In the rows, zero is written as 128.
Families of rows that turns and mirrors carry onto each other, the same ones carrying the whole set onto itself: the rest of each named row's family, in list order
5 families of 6 rows
lazif: [135 176 139 146  90 144 124 137 132 124 165 144 142 152  98 117]
bef: [118 121 118 157 131 127 113 143 130 129 127 160 119 155 121 120]
liked: [133 150 134 145  99 135 145 116 127 107 148 118  98 112 113 125]
venu: [118 128 123 146 131 125 120 160 125 144 124 159 132 145 109 123]
saso: [120 178 137 148  86 126 125 154 124 132 164 156 142 137 116 108]
Boba: [111 131 145 135 117 123 124 135 129 151 121 160 150 126 110 110]
bulak: [140 136 130 161 121 132 133 104 145 116 163 133 103 130 102 111]
Madem: [123 124 136 148 126 124 123 135 133 149 120 161 151 124 114 111]
foman: [128 172 152 155  79 143 124 120 108 125 139 136 144 142 117 102]
kiv: [133 174 150 152  89 137 134 126  91 134 133 141 132 151 111 109]
gup: [120 172 140 151  77 138 116 147 129 137 152 151 131 154 111 107]
Dez: [130 130 127 143  99 120 145 125 133 117 146 125  96 114 130 130]
Zise: [127 178 144 148  75 136 120 145 124 120 153 148 130 151 113 116]
lod: [138 117 121 164 126 122 136 118 140 122 158 131 103 138 119 112]
kob: [140 153 126 148 111 128 137 132 120 111 161 119  96 111 120 130]
gel: [112 142 138 141 114 118 114 151 123 152 134 163 152 121 120 113]
Fesi: [138 170 146 157  80 154 125 120 108 120 138 136 128 140 119  99]
ziga: [131 166 148 152  79 149 133 110 111 120 126 134 130 135 112 122]
momil: [128 140 145 139 124 124 126 144 128 157 142 162 156 119 114 110]
bofe: [122 110 121 160 136 126 125 145 117 134 128 154 125 143 122 110]
Gotik: [135 175 144 149  84 150 139 124 103 114 138 132 123 141 104 115]
lutur: [144 131 128 154 123 126 143 103 123 121 163 124 106 122 115 108]
petaz: [134 147 136 145 107 139 151 131 117 121 147 118  94 119 108 138]
Dise: [114 134 129 161 134 126 117 154 104 142 123 160 126 142 114 109]
kabuz: [143 127 123 164 131 116 141 109 128 123 163 127 118 125 117 114]
moz: [132 136 120 153 112 125 144 132 120 115 162 124  90 117 116 126]
miriv: [128 177 143 147  89 130 118 140 123 145 156 155 150 147 107 111]
silu: [129 126 120 165 129 124 135 109 127 118 157 131 109 137 125  94]
pudo: [117 118 123 149 133 121 133 151 119 131 124 159 127 146 107 126]
bemo: [115 122 129 142 117 123 124 146 129 140 130 152 152 113 131 112]

Which other rows belong to the same family as bef? saso, ziga, momil, petaz, silu
Which other rows belong to the same family as lazif? bulak, kiv, Dez, Dise, bemo
Which other rows belong to the same family as miriv? liked, lod, gel, bofe, Gotik

